128 stands for zero in the data rows.
A hidden rule labels the rows of this table. It goes by one to three of the table's principal directions, not those with the most spread.
[ 94 120 123  72 103 104 159 148 117 118 115 166 101 120 111 144 154 114 144 122  98  92  74 119 135 117 147  85 151  98 156 159 100 146 152 179] fox
[196 102 121 156  88 160 172 107 159 183  91 151  61 184 115  43  81 124 162 149 138 156  92 184 103 136 176 110 123 132 124 109 170 120 171 105] mask
[248 117 109 177  99 215 166 142 147 118 147 226  94 155  75  69  94 208 160 130  89 170 118 179 142 148 217 136 161 105 193 153 150 116 142  84] tent
[137 129 175  75  80  96 141 117 105 110 101 188  82 113  81 129 100 146 152 144 151 101  80 122 132 102 156 127 118 141 155 182 128 159 148 164] kite
[147 203 165  94 148  62 107 128  44  97 120  11 138 117 195 179 112  98 109  58 140 124 141 105  32 146  50 144  59 220  35  82 157 110  69 158] tent
[202 148 158 133  97 146 117  95  74 110 156 138  97 119 106 107  79 160 123 118 153 139 119 158 111 139 154 143 102 167 140 169 151 126 127 113] fox
[103 174 189  79 121  86 111 136  86 123 101  70 133 107 154 165 139 125 117 119 140 135 137 104 107 107  84 159 118 182  85 145 133 153 107 143] moss
[168  94 120 168 123 154 112 109 145 119 158 178 142 112  71 102  91 161 134 154 173 140 149 149 163 114 179 147 132 106 146 131 135 142 156  94] kite
[168 160 183 178 153  64 105 118  86 174 116   7 126 132 216 130  71  80 112  97 176 157 179  83  60 150  58 160  64 237  18  81 181 129  96 102] kite
[ 76 110 157  88  97  91 106  95 124 140 123 114  90 118 120 113 125 101 135 142 150 112 107 119 135  97 124 123 127 133 119 165 109 148 160 128] pear
[185 166 149 161 144 141 137 133 114 133 122 101 136 125 165 135 105 136 122 105 114 152 145 138  98 145 120 136 119 167 116 119 165 117  96 118] fox
[183 167 104 181 163 196  88 116 146  66 143 115 195 105 109 128  95 166 121 121 147 165 192 173 144 153 136 164 116 153 135  92 168 105  66  63] mask
[ 99 117  89 171 174 108 121 162 132 129 161  71 145 151 178 148 156 101 112  77  92 107 136  97  75 155 104  95  98 127 109  79 125  92 113 123] moss
[173 144  90 187 162 160 152 131 161 122 121 125 154 167 145 128 133 134 116 111  97 140 151 153  88 149 111 123 108 119 130  62 143  69  93 144] moss
[ 98 124  82 104 159 168 105 117 137  99 161 110 187  92 114 153 176 135 100 126 152  99 176 181 113 111 128 123 163  84 134 107  88 106 143 151] moss
[ 86 147 165  91 130  81 118 125 123 143 100 131 114  95 151 164 135 102 138 135 121 122 106 100 154 108 104 136 139 142 118 154 136 159 116 139] fox
[ 60  93 135 117 109  85 141 101 149 175  97 108  83 138 137 105 156  79 128 168 143 123  94 119 145 125 123  99 117 121 112 139 115 137 170 128] fox
[ 89  68 108  95 109 138  99  85 155 169 156 146  96 134 129  80 110  96 137 157 160 103 133 129 150  98 118 138 160  86 140 151  92 121 167 122] kite
[146 161  85 173 173 210  88 141 146  85 150  63 223 122 123 136 138 158  94 110 147 152 206 191 103 138 125 148 126 139 119  65 154  98  87  81] fox
[138 120 117 165 178 174 117 119 174 141 127 142 162 124 146 123 111 152 147 145 138 138 155 135 155 151 144 144 149 119 138 121 150 135 119  72] moss
[119 154 126 124 164 153 103 115 149 115  99 110 183 100 139 144 120 131 132 155 171 141 176 137 164 147 103 162 139 149 108 109 145 142  92  98] kite
[142 212 140  86 160 147 125 127 109  92  90 115 162 104 160 184 145 142 136 103 106 126 147 151 115 151  87 147 152 164 112 122 137 131  70 149] pear
[166 141 100 128 112 177 155 139 143  71 115 195 155 142  54 124 134 177 139 136 115 131 125 166 150 132 169 121 142  97 169 120 115 126 126 149] moss
[129 126 147 124 101 127 146 129 120  96 138 113 154 154  73 123 164 170 105 132 115 155 141 135 120  85 142 139 130  94 114 122  80 128 164 159] pear
[ 91 118 120 105 125 107  79  89 118 168 130 153  97  70 138 141 105  70 132 150 193  85 122 149 155 123 113 126 139 150 130 151 151 153 135 121] pear
[220 155 151 138  76 166 177 148 110 136  98 173  71 180 104  83 119 185 152 131  86 183 109 150 122 154 157 151 141 158 137 152 144 130 128 113] kite
[ 61  79 123  87 108  97 168 155 165 177 111 160 107 145 142 120 175  95 133 160  82 124 103  75 173  89 111 116 181  56 146 147  70 136 161 178] mask
[132  99  93 148 180 129 110 140 127 146 151  80 183  91 178 136  85  84 105 127 199  98 168 113 110 147 107 121  99 135 114  81 161 110 106 127] tent
[ 61 125 120 171 164 105 146 182 157 150 107  71 160 158 174 152 184 105 112 122  80 141 128  74 134 153 102 102 114 128 111  97 128 129 111 112] pear
[166 163  91 147 149 163 104 128 130  48 134 152 203 108  75 157 100 152 120 115 152 127 159 161 143 132 131 143 106 127 138  76 150 116  75 133] fox
[113  91  68 180 140 184 174 130 237 146  94 203 122 173  90  92 188 151 152 172  72 152 117 176 168 136 179 103 174  49 174  97 112 103 160 105] kite
[ 93  78 156 116 119  59 207 138 153 210 103 161  65 121 167 138 174  83 129 144  86  93  71 102 100  84 149  64 163  70 151 162  93 130 205 219] pear
[140  87  75 192 176 143 156 126 184 129 156 149 158 143 123 132 150 131 112 117 107 104 129 158  84 112 161  85 117  55 157  68 122  72 153 161] moss
[ 87 129 126 158 135 119  81 113 157 157 109 110 146  84 149 134 113  68 102 169 181 131 184 122 175 121  77 151 127 165 127 122 151 129  87 106] mask
[129 125 156 132 122 107 140 115 139 175 106 120  99 134 159 114 124 111 134 147 121 157 122 114 140 119 112 144 136 135 107 136 138 135 135 120] mask
[ 42  89  98  37 100 150 163 162 174  63 117 148 209 141  33 134 213 166 111 167 112 119 130 136 165  36 149 121 181   0 161 112  25 130 178 214] tent
[143  98 116  61 106  90 167 140  79 111 168 226  90  95 112 154 124 125 143 113  97  77  64  84 155 123 151  98 154  66 181 186  79 136 151 211] mask
[101 100 135 152 110 114 107 103 150 122 132 161 128  93  82 120 112 113 119 166 167 119 129 130 178 103 155 118 119 119 160 154 129 146 146 118] fox
[ 64  99 113 132 142 103 109 129 150 123 146  91 168 130 127 136 149 100 105 135 134 122 148  95 143  98 102 125 119  93 114 101  96 121 134 138] fox
[181 139 139 146 143 114 141 125  96 209 120  82  62 138 228 109  94  90 139 104 129 139 112 129  69 179 103 128 108 193  86 120 190 111 115  98] mask
[122 112 114 129 120 142 145 141 139 181 124 109  86 179 156  94 168 134 136 131  92 159 120 135 109 142 120 140 147 120 102 115 120 113 151 100] kite
[162 144  59 147 150 204  92 122 131  27 190  81 225 142  52 130 159 192  92  86 140 142 194 223  66 102 153 142 116  84 108  36 103  73 129 124] mask
[195 138 135 138 138 143 142 101 141 176  95 170 104 121 150 115  60 115 162 136 155 129 105 167 122 130 144 132 136 142 122 112 193 141 127 124] fox
[110  74 122 138 102  99 185 134 137 179 139 168  32 164 133  96 180 126 148 129  63 120  55 116 116 145 181  70 144  86 153 172  93 124 206 133] kite
[151 163  83 168 141 129  96 136 101  64 156 142 115 131 115 148 107 125 140  69 101 105 102 136 110 194 136  97  71 175 142 106 168 106  71  89] fox
[122 119 135 182 137 108 147 129 141 160 119 148 112 146 140 133 132 113 125 135 111 124 112 103 141 149 130 103 114 134 140 135 135 135 134 129] pear
[188 109 132 208 128 141 178 111 164 213  98 149  50 189 171  67 113 125 158 144 100 164 111 136 110 182 148 115 126 152 118 125 160 114 154  83] moss
[ 95 115 166 103 120 114 141 142 153 166 100 138 102 129 157 117 129 123 153 152  96 148 101  85 171 112 129 138 161 118 141 172 129 159 133 106] mask
[ 91 106 123  81 108 118 106 113 127 132 140 162 108 119 107 128 124 116 135 139 141  98 101 128 146  95 126 131 139 101 149 150 113 137 144 146] moss
[125 107 140 209 178  70 139 120 150 162 138  69 150 147 203 129 109  79 108 123 117 148 165  39 127 152  72 128  86 138  83  89 123 103 103 125] mask
[116 137 119 125 158  87 100 129  92 141 142  49 128 129 205 140 103  71 119  90 148 108 149  80  84 167  58 131  85 182  71  95 141 108  87 124] kite
[144 111 140 102  81 150 122 104 136 132 131 181  89 128  72  93 120 160 144 157 140 143 110 170 149  88 169 151 153 106 151 161 123 140 166 116] tent
[177 116 131 119 126 169 155 118 147 139 127 219 121  99  96 130 104 160 149 140 137  96 109 181 127  98 194 109 179  86 189 163 134 144 168 162] moss
[130 163 186 150 130  81 188 185 118 154  98 108  67 179 204 146 185 148 142  91   0 167  95  42 101 167 102 122 131 164 123 168 114 120 101 126] kite
[202 136 154 160  70 152 122  78 121  78 132 218  98 119  22  97  76 180 134 156 158 144 114 178 161 111 191 141 104 139 180 171 143 135 139 119] pear
[105 185 132 145 157  98  79 153  90  64 119   0 197 119 157 163 118 101  94  87 162 141 183  97  90 165  61 142  46 221  57  65 161 116  46  99] kite
[ 94 128 148 115  97  79 125 137 122 160  90 147  66 116 146 125 118  81 142 149 127 126  92  89 166 144 107 124 114 171 135 162 152 149 108 115] tent
[119 145 145  99 120 137  68  65 114 150 132 107 100  88 145 120  98 102 126 141 186 115 144 177 121 115 106 156 133 170 116 153 154 130 123  98] pear
[171 151 125 142 162 151 169 121 157 166  90  99 124 159 188 115 133 130 148 120  91 165 127 155  93 151 119 131 143 128  93  85 156 105 119 118] mask
[160 120 110 152  94 149 108  86 128  74 170 196  89 114  44 106 123 165 138 125 119 128 105 184 142 122 196 115 122 109 174 159 120 116 154 101] mask
[127  91  98 130 147 127  86 126 133 171 149 196 113  97 147 129  61  93 155 142 179  89 116 102 179 144 123 143 133 129 151 134 170 152 111  96] kite
[110 140 169 158 126 110 139 158 146 126 102 105 141 133 144 134 131 126 119 132  99 149 143  79 143 121 115 129 122 152 139 147 129 139 103 122] pear
[185 142 167 131  95 143 127  95 114  93 125 217  96 106  58 120  89 188 155 149 143 137  99 154 167 127 191 145 128 140 172 191 145 160 140 107] moss
[116  97  73  92 121 154  97  76 107  96 178 119 145  92  77 111 136 119 114 134 203  88 150 199 116 125 156 107 137  93 118 118  88 119 184 138] mask
[121 144 160 150 125  86 125 158 133 169  78  94 121 145 178 123  87  84 139 138 131 164 134  58 159 145  72 156 102 190  86 109 175 153  75  98] mask
[105 120  69  46 134 138  78 127  78  97 166 174 155  72  93 167 106 112 135 119 199  58 109 155 152 130 129 128 136 107 137 121 132 154 125 151] tent
[217 145  87 167 114 199  92 102 146  68 141 162 165 143  55  90  64 168 127 132 174 157 183 196 128 121 136 179 102 139 135  67 161  89  84 100] kite
[179 117 123 166 110 166  80  85 125 117 157 130 119 124  78  80  74 158 133 143 195 155 150 184 130 129 168 162  99 156 117 119 169 130 142  51] kite
[143 127  79 112 137 215 133 143 155  67 158 147 220 130  65 136 162 184  95 127 127 116 181 194 113  79 149 134 172  49 174  95  80  92 134 181] moss
Which label does each new row get?
[ 46  54  96 156 142  80  82 114 152 126 172  51 168 143 113 106 131  80  95 140 192 111 163  85 122 100 102 122  71 101  80  68  95 111 159 114] -> kite
[143 189  97  49 164 171 128 148  79  51 137  80 223  94 122 193 164 161 102  83 144  98 157 191  65 121 114 127 143 112 108  81 112 111 105 196] -> fox
[ 73 137 169  57 113 109 136 125 144 116  71 164 155  95  98 154 130 127 145 177 154 117 113 106 197  88 124 139 162 110 141 166 110 186 133 163] -> pear
[105 125 130 122 133  85  67  87  98 113 154 119 128  74 133 147  74  75 116 128 194  91 133 108 148 128  98 132  85 163 123 137 149 133  99 123] -> fox
[144 180 173  80 136  62 107 137  42 142 126  40 117  91 221 168  82  69 118  76 149 115 135  77  76 143  49 144  97 215  61 129 161 136  74 155] -> mask
[125 159 149 150 133 112 123 158  90 149 124  44 124 153 183 134 146 117 109 100 113 152 153  94  93 168  82 138 105 196  77 120 138 129 102 102] -> moss
[  7  99 103  91 120 155 134 148 182  96 117 130 185 126  69 143 225 140 100 171 111 108 128 144 176  81 149  95 170  44 181 145  58 135 165 158] -> pear
[149 116 142 103  74 165 146 132 159 130 106 223 105 129  56 100 129 176 144 179 111 166 102 162 192  72 176 162 174  80 183 165 129 146 147 128] -> mask
[146  92  90 160 182 115 160 136 116 180 163  57 145 142 207 127 151  96  99 103 141 109 163 116  49 162 102 101 116 111  80  73 108  81 156 160] -> kite
[ 64 111 173  83 119  99 154 109 176 166  98 204  73 109 143 139 162 124 166 162  60 119  71  93 193  90 145 116 199  74 181 216  89 161 160 144] -> fox
[177  88  96 144 126 133 118 139 117 127 168 205 123 106 107 118  47 117 148 116 167  82 115 111 143 135 160 114 122 115 169 132 151 139 129 136] -> kite
[143 131 136 146 138  93 132 109 128 166 109 163 113 109 151 149  86  80 134 127 154  92 119 119 125 125 108 111 123 145 126 122 153 141 123 168] -> pear
[180 149 130 143 126 178 144 134 129 122 130 126 165 133 109 126 139 167 109 126 127 152 171 177 105 107 140 144 160 117 129 114 119 120 138 149] -> pear
[234 150 165 126 104 141 132  96  72 107 148 147  87 113 112 101  62 174 151 114 149 156 109 155 113 153 175 150 108 169 121 164 165 139 134  94] -> mask
[140 140 126 128 136 135 118 123 112  87 149  58 158 138 138 120 129 134 107 101 137 129 178 126  77 134 103 134 107 146 102 107 101  93 114 135] -> kite
[ 39  48 111  88 107 124 156  96 185 194 130 198  64 125 124  99 186  96 141 182 108  79  86 132 168  96 157  80 202  36 190 197  53 132 218 163] -> moss
[217 126 104 129 157 125 181 112 126 172 122 190  85 135 173 127  85 116 171 101 103 114  76 153  90 152 149 105 141 102 121  97 164 111 140 165] -> mask
[ 93 117 157 143 127  93 146 131 151 215  93  95  53 151 208 107 155  83 142 135  93 135 122  96 107 149  97 116 147 164 106 153 128 127 144 106] -> kite
[111 121  80 149 140 102  78  94 112  80 157 128 164  86  90 148  92  78 111 122 200  87 146 137 148 144 115 107  80 140 115  88 136 125 110 134] -> fox
[121 119 148 141 132 114 163 115 165 169 103 137 119 119 152 130 134  99 123 142 107 123 115 137 121  90 136  98 153  98 146 136 126 124 152 171] -> fox
[108 147 145  61 122 103 127 123  70 135 124  67 117 118 163 141 148 112 123 113 150 113 128 122  93 143  95 129 129 159  79 140 108 141 140 151] -> moss
[105 128 152  98 112 118 131 127 103 113 137  91 128 140 125 124 154 144 114 128 127 129 136 108 114 123 117 134 125 131 116 154  87 130 144 140] -> moss
[186 133 169 192 124  94 123  95 109 175 142  99  66 149 178 100  79 109 131 107 119 157 128 106  92 146 113 140  91 185  93 136 162 114 124  93] -> fox
[124  73  77 181 156 135 131 122 159 103 182 178 136 146 105 118 118 135 132 117 108  92 105 106 140 149 166  87 102  70 180 120 110  98 141 121] -> moss
[ 95 104 124  83 110 118 122 117 130 124 126 134 144 114 101 127 124 109 120 146 172  92 134 132 129  86 122 121 139 100 132 130  97 137 156 177] -> moss
[116  97 107 185 156 145  89 128 151 121 178  55 170 142 146 100 124 128  99 123 142 155 191 109 117 129 111 151 101 125 106  90 122  92 116  70] -> tent
[ 83 144 103 122 133 117 103 133 136  94 105 103 152 125 112 140 140 106 132 131 142 130 133 125 154 150 107 126 106 149 103  95 137 137  99 104] -> mask
[115 131 144 116 107 131  96  84 124 137 125  83 139 102 112 111 117 105 105 153 193 135 166 171 124  92 116 144 131 145  98 125 127 136 149 127] -> fox
[107 130 187  66  89  61 115 121  70 126 139 149  88  87 127 151 107 114 130 131 136 114  92  68 161 100 111 145 124 144 134 202 111 166 129 158] -> mask
[178 175 151 130 125 110 120 147  71  90 135 103 124 129 149 144  85 135 132  81 111 141 121  95 107 162 107 141  84 191 111 129 162 126  70 117] -> mask
[208 134 132 171 109 198 103  88 168 108 141 203 116 129  74  77  60 182 162 148 117 188 127 180 189 112 186 172 149 115 169 145 173 133 113  45] -> mask
[ 74 104 143 136 127  94 157 129 145 191 112  73 110 157 173 122 185  91  94 148 108 134 127 107 101 108  93 112 127 111 109 124  98 106 158 163] -> pear
